In the rows, 128 means zero.
The same turns and mirrors carry the whole set onto itself and the rows of a family onto each other. Which other rows belong to the same family as each row named below? List them in the order they appear above.
These 40 rows form 8 families of 5 rows each.
Zamif: [141 144 141 112 156 145 132 114]
muv: [126 136 152 114 152 148 126 122]
Taki: [125 132 165 108 127 144 140 115]
nafat: [138 119 122 139 155 148 156 117]
bapud: [135 129 169 109 130 143 131 127]
Baz: [125 138 173 117 129 141 150 122]
kudot: [150 120 125 126 128 148 175 128]
Div: [148 110 136 129 133 145 178 137]
reb: [132 136 173 115 136 128 140 129]
vekil: [145 119 125 138 162 148 149 126]
kuli: [132 139 151 128 161 131 133 119]
bel: [142 117 164 111 115 147 158 134]
dufi: [161 110 140 121 146 141 178 126]
nisez: [156 108 128 129 147 146 171 129]
Gekog: [140 126 129 129 169 148 162 129]
Puro: [143 124 131 143 161 133 155 117]
venik: [151 114 163 108 120 138 165 116]
lonun: [159 106 135 131 136 144 170 133]
Desir: [148 128 153 107 117 144 168 139]
zusi: [130 134 146 124 158 147 125 122]
rumiv: [132 134 168 106 140 148 134 132]
topa: [153 111 163 114 117 140 158 134]
Som: [149 117 166 107 123 139 165 139]
Gemol: [125 146 157 125 161 144 144 125]
zufif: [118 138 145 122 157 150 138 123]
suk: [139 132 171 103 140 138 134 123]
rigi: [159 116 143 133 144 138 179 115]
Sil: [133 133 143 122 159 144 129 109]
viti: [150 112 139 140 135 131 175 127]
Bif: [144 119 164 122 118 128 166 134]
gezar: [138 126 127 130 167 150 145 123]
feka: [146 120 164 122 117 137 171 116]
setu: [136 125 168 103 123 143 141 126]
Keda: [146 131 119 129 153 148 153 112]
Zana: [152 116 125 134 160 150 155 117]
lenom: [146 132 138 135 171 141 162 119]
mokes: [138 134 144 120 167 150 131 121]
Safi: [155 108 153 113 120 142 168 130]
Gomos: [142 143 163  98 135 142 141 130]
rekad: [154 105 138 128 127 149 172 125]

Which other rows belong to the same family as nafat? Div, Som, suk, Sil
Which other rows belong to the same family as topa? bapud, vekil, lonun, zusi
Which other rows belong to the same family as Gekog? Taki, dufi, venik, zufif
Which other rows belong to the same family as Keda? Zamif, kudot, Desir, Gomos
Which other rows belong to the same family as nisez? muv, gezar, setu, Safi
Which other rows belong to the same family as rigi? Baz, Gemol, feka, lenom

The same turns and mirrors carry the whole set onto itself and the rows of a family onto each other. Which other rows belong to the same family as each row named below? List them in the order they appear above.
These 20 rows form 4 families of 5 rows each.
doso: [118 120 109 132 143 125 108 145 124]
San: [138 114 152 110 127 120 114 140 123]
Pebo: [114 151 126 116 112 142 128 125 132]
finag: [117 104 144 134 130 136 150 139 138]
ginit: [133 108 125 147 142 150 130 128 142]
bizum: [114 129 114 136 124 146 104 122 117]
leras: [122 108 106 141 124 129 125 141 113]
tipa: [107 139 149 117 113 134 136 123 130]
Vavos: [131 105 124 144 138 131 149 135 139]
Tunif: [133 111 145 127 110 110 138 137 116]
tubil: [129 122 108 129 136 133 130 101 138]
Gos: [120 131 137 122 124 119 119  95 130]
dalil: [115 140 149 128 115 118 139 139 139]
Nud: [126 126 101 141 125 147 121 133 120]
Neki: [134 132 118 116 146 123 111 112 139]
Kori: [140 117 149 111 106 123 131 121 120]
napiv: [150 110 136 138 118 118 130 145 126]
kebaf: [131 130 123 121 124 141 120  94 125]
metan: [121 102 141 128 151 129 128 142 140]
nez: [122 148 141 109 130 134 117 137 141]

Which other rows belong to the same family as Nud? tipa, Vavos, Tunif, kebaf
Which other rows belong to the same family as finag? Pebo, leras, tubil, Kori

The same turns and mirrors carry the whole set onto itself and the rows of a family onto each other. Which other rows belong to the same family as each row named below? List them in the order they appear above.
These 20 rows form 4 families of 5 rows each.
kuv: [143 125 103  93 105 118 124 125 142 142 124 122 119 157 124 128 123 126
 135 107 119 130 142  97 116 132 117 114]
Nav: [127 136 109 106 120 125 146 121 126 136 137 130 176 128 123 156 134 120
 134 130 101 140 127 136 125 124 129  91]
roke: [148 115 110 138  92 109 131 156 132 117 103 111 157 111 140 144 129 123
 146 133 132 103 117  96 120 130 150 129]
ded: [132 134 122 138 146 124 145 157 110 120 100 126 160 138 151 130 136 155
 133 135 155 139 132 108 122 137 130 115]
Gusa: [136 136 133 134 147 122 148 153 112 127 100 119 153 142 144 126 135 147
 132 134 157 145 128 109 124 137 126 120]
mez: [153 117 123 133  93 110 136 151 135 124 104 101 150 114 135 140 129 113
 145 132 135 109 110  98 121 130 148 137]
Zutak: [148 109 121 138 107 103 123 158 134 130 102 115 143 125 128 124 121 119
 139 131 139 111 127  81 128 126 149 126]
velo: [137 126  77  99  92 124 125 130 137 120 124 130 142 140 142 149 130 141
 143 111 110 114 145 107 107 137 124 108]
Budan: [123 130 101 111 125 124 139 127 127 135 135 140 179 130 124 152 131 128
 131 129 102 137 138 128 126 123 132  84]
tuv: [145 108 108 141 101 106 122 160 132 121 101 120 155 117 138 133 124 128
 142 132 135 103 127  85 123 127 153 124]
val: [138 142 136 131 141 124 155 150 113 126 102 110 154 139 145 133 139 142
 135 136 155 145 118 118 122 140 124 126]
voro: [153 113 130 132 102 105 131 152 136 133 102 105 141 123 127 129 123 112
 141 130 140 114 115  90 126 128 146 134]
Mok: [148 133 106  90  94 122 133 120 142 138 125 109 124 148 127 143 130 118
 141 108 115 129 128 112 111 137 115 122]
nisa: [143 135  89  94  86 127 134 124 140 124 126 114 137 137 138 155 135 127
 145 110 110 120 129 119 106 139 120 119]
bapu: [128 131 121 106 133 120 139 123 130 150 135 132 164 141 112 139 127 117
 128 127 106 147 134 123 132 120 126  89]
Noz: [130 137 121 103 125 124 146 120 130 146 136 125 167 135 115 147 131 114
 132 128 104 146 125 133 129 124 126  94]
rit: [137 142 127 133 135 127 156 151 111 118 102 112 162 131 152 141 143 146
 137 137 152 140 118 123 118 141 127 125]
Miz: [137 119  85 100 104 119 118 132 138 131 123 134 131 151 134 133 124 138
 136 109 115 122 152  95 113 132 121 105]
domir: [123 126 108 110 133 121 135 127 127 143 135 142 170 139 118 139 126 127
 127 128 105 141 142 120 131 120 130  82]
Gever: [132 139 118 138 139 127 150 155 110 115 101 121 166 131 155 139 140 154
 137 137 152 136 127 117 117 140 131 117]

Which other rows belong to the same family as rit? ded, Gusa, val, Gever
Which other rows belong to the same family as nisa? kuv, velo, Mok, Miz

The same turns and mirrors carry the whole set onto itself and the rows of a family onto each other. Which other rows belong to the same family as each row named below? List them in the order they appear above.
These 32 rows form 4 families of 8 rows each.
Pidin: [129 117 133 121 126 138 102  98 154 133 132 134 117 114]
bigod: [125 132 120 135 102 154 132 138 123 123 142  99 143 131]
koza: [129 109 133 111 117 141 104 107 152 124 140 137 122 122]
ket: [124 124 143 145 106 136 142 143 131 131 144 103 129 126]
maf: [119 119 120 150 123 122 122 105 137 105 140 126 120 106]
fezas: [124 135 136 145 118 135 146 147 134 120 148 107 138 126]
taluz: [138 131 130 124 132 145 152 132 150 138 120 130 130 124]
nazu: [119 120 127 155 131 133 124 110 127 111 136 135 113 108]
mevif: [127 126 133 146 112 146 121 139 121 133 152  93 130 120]
kef: [118 114 132 112 128 134 103 110 141 135 136 124  98 135]
relik: [106 123 116 137 132 121 110 145 112 123 141 141 128 130]
Noko: [131 138 124 109 121 114 130 118 133 134 101 104 131 113]
zor: [137 138 131 109 113 128 116 117 131 135  98 105 136 116]
pedin: [116 122 131 113 124 108  90 125 137 137 132 122 124 143]
gevu: [103 108 128 127 140 120  97 138 128 139 120 130 122 133]
Kizo: [119 128 122 115 112 132 117 134 125 123 113  96 160 114]
neb: [138 142 113 110 125 141 134 117 140 126 107 107 139 133]
vetat: [140 140 122 106 145 123 130 119 132 129 107 106 125 124]
gover: [124 115 130 124 142 116  98 139 115 129 117 121 130 147]
kel: [119 127  99 152 140 135 110 129 111 124 134 128 131 116]
tibe: [136 114 136 103 133 142 101 113 145 129 144 122 120 137]
ripu: [112 121 102 144 131 124 111 139 121 125 130 146 134 127]
vut: [141 136 136 119 132 147 151 124 142 120 117 127 130 118]
niso: [122 128 118 111 121 135 105 136 110 135 121 102 146 100]
rido: [103 125 104 147 136 126 114 125 120 128 139 127 108 120]
vel: [139 124 140 133 145 150 142 137 152 134 135 117 132 127]
dimi: [122 113 133 123 120 110  97 129 131 129 122 126 121 152]
koba: [120 137 120 125 102 134 109 146 126 144 133 104 152 118]
Tusa: [133 122 140 137 128 149 146 132 148 120 120 109 147 130]
rason: [106 106 132 134 137 135 114 111 145 121 141 127 115 101]
nodit: [117 130 118 113  99 137 116 142 120 142 133 110 145 105]
niz: [126 115 129 143 135 135 114 102 144 112 149 112 127 101]

Which other rows belong to the same family as Kizo? bigod, kef, gevu, neb, rido, Tusa, rason
Which other rows belong to the same family as mevif? vetat, gover, kel, tibe, niso, vel, niz

The same turns and mirrors carry the whole set onto itself and the rows of a family onto each other. Which other rows belong to the same family as each row named below? List them in the order they appear above.
These 16 rows form 4 families of 4 rows each.
vinuk: [121 131 164 134 162 128 140 118  92 123 160 144 107 125 123 148 116 140
 128 152]
pur: [123 117 117 160 145 126 149 121 123 104 145 132 125 127 125 127 125  89
 129 123]
Pup: [126 131 123 137 138 125 154  99 140 125 142 107 120 105 123 116 138 102
 125 118]
momu: [122 123 128 145 132 117 156  98 144 132 141 111 121 110 131 114 136 105
 123 123]
mifiz: [124 122 152 125 168 122 150  88 105 148 128 151 110 124 127 155 126 142
 119 142]
luti: [127 125 163 129 149 126 129 111  93 123 156 137 108 121 134 157 117 141
 125 155]
zubod: [134 109 124 160 142 139 136 115 121 104 141 130 129 124 120 135 124  87
 125 122]
rovon: [128 123 127 146 135 127 158 102 141 131 143 104 125 115 115 115 130 100
 116 129]
potid: [125 129 169 126 157 144 139 112  85 122 151 146 109 112 126 154 116 127
 120 149]
Mupe: [127 117 158 120 155 120 159  84 103 151 130 148 110 116 128 152 124 137
 114 147]
Miga: [138 107 115 157 141 130 146 119 121 111 138 125 134 111 120 134 129  87
 124 133]
vof: [118 122 160 116 155 133 153  89  97 143 125 141 106 109 127 147 126 144
 122 142]
Vos: [120 116 160 122 150 127 145  82 101 146 129 146 113 132 124 150 123 141
 121 149]
vivad: [129 124 123 150 145 117 159  96 150 125 138 117 114 120 128 123 128 102
 119 117]
lar: [125 124 159 128 155 135 140 121  82 119 157 135 107 124 121 153 115 138
 123 150]
vuvuz: [132 115 123 152 144 136 145 109 120 102 140 136 134 112 114 129 125  81
 127 124]

Which other rows belong to the same family as Miga? luti, rovon, Vos
Which other rows belong to the same family as potid? pur, vof, vivad
Which other rows belong to the same family as mifiz? vinuk, Pup, vuvuz

The same turns and mirrors carry the whole set onto itself and the rows of a family onto each other. Which other rows belong to the same family as each row named below? List them in the order they appear above.
These 32 rows form 4 families of 8 rows each.
Muf: [110 124 111 132 145 116 137 118]
divit: [106 128 118 127 126 126 125 114]
Mesi: [121 100 137 116 120 139 107 145]
Lizen: [118 103 136 114 111 139 110 133]
pag: [129  83 118 115 146 113 150 124]
pefa: [131  80 137 110 125 132 120 144]
leg: [ 99 128 121 134 131 128 127 128]
balu: [131  76 131 105 124 125 137 127]
bimet: [112 120 129 126 124 137 106 137]
Nub: [107 130 119 133 134 127 119 126]
kovot: [119 104 111 125 150 111 149 117]
tas: [ 99 123 113 133 147 121 129 125]
zonet: [109 122 128 122 115 135 112 124]
Zomef: [112 100 140 119 117 140 113 148]
pipep: [103 120 132 129 121 138 113 139]
nepo: [125  72 133 111 132 124 143 139]
bup: [123  72 125 112 146 119 142 137]
bez: [116  88 137 115 127 138 110 151]
dak: [106 109 131 123 128 138 105 146]
lukat: [121  81 123 117 143 116 155 128]
poni: [119 100 114 118 139 112 152 108]
difu: [128  82 122 110 133 116 150 117]
nup: [116  87 115 120 154 112 150 127]
vagef: [106 108 110 129 155 114 144 122]
zumaf: [121  80 140 112 121 135 125 148]
goz: [134  73 129 109 136 121 138 136]
Vav: [112 100 115 126 147 113 156 120]
refe: [102 120 114 133 142 118 144 120]
Sukuz: [123  73 134 110 135 130 126 147]
Saved: [127  85 138 106 114 134 120 134]
Lila: [110 119 112 125 135 117 141 108]
Dezu: [ 99 123 122 132 136 132 113 137]

Which other rows belong to the same family as Dezu? tas, bup, bez, dak, nup, vagef, Sukuz
Which other rows belong to the same family as Vav? leg, Zomef, pipep, nepo, lukat, zumaf, refe
Which other rows belong to the same family as goz? Muf, Mesi, pag, pefa, bimet, Nub, kovot

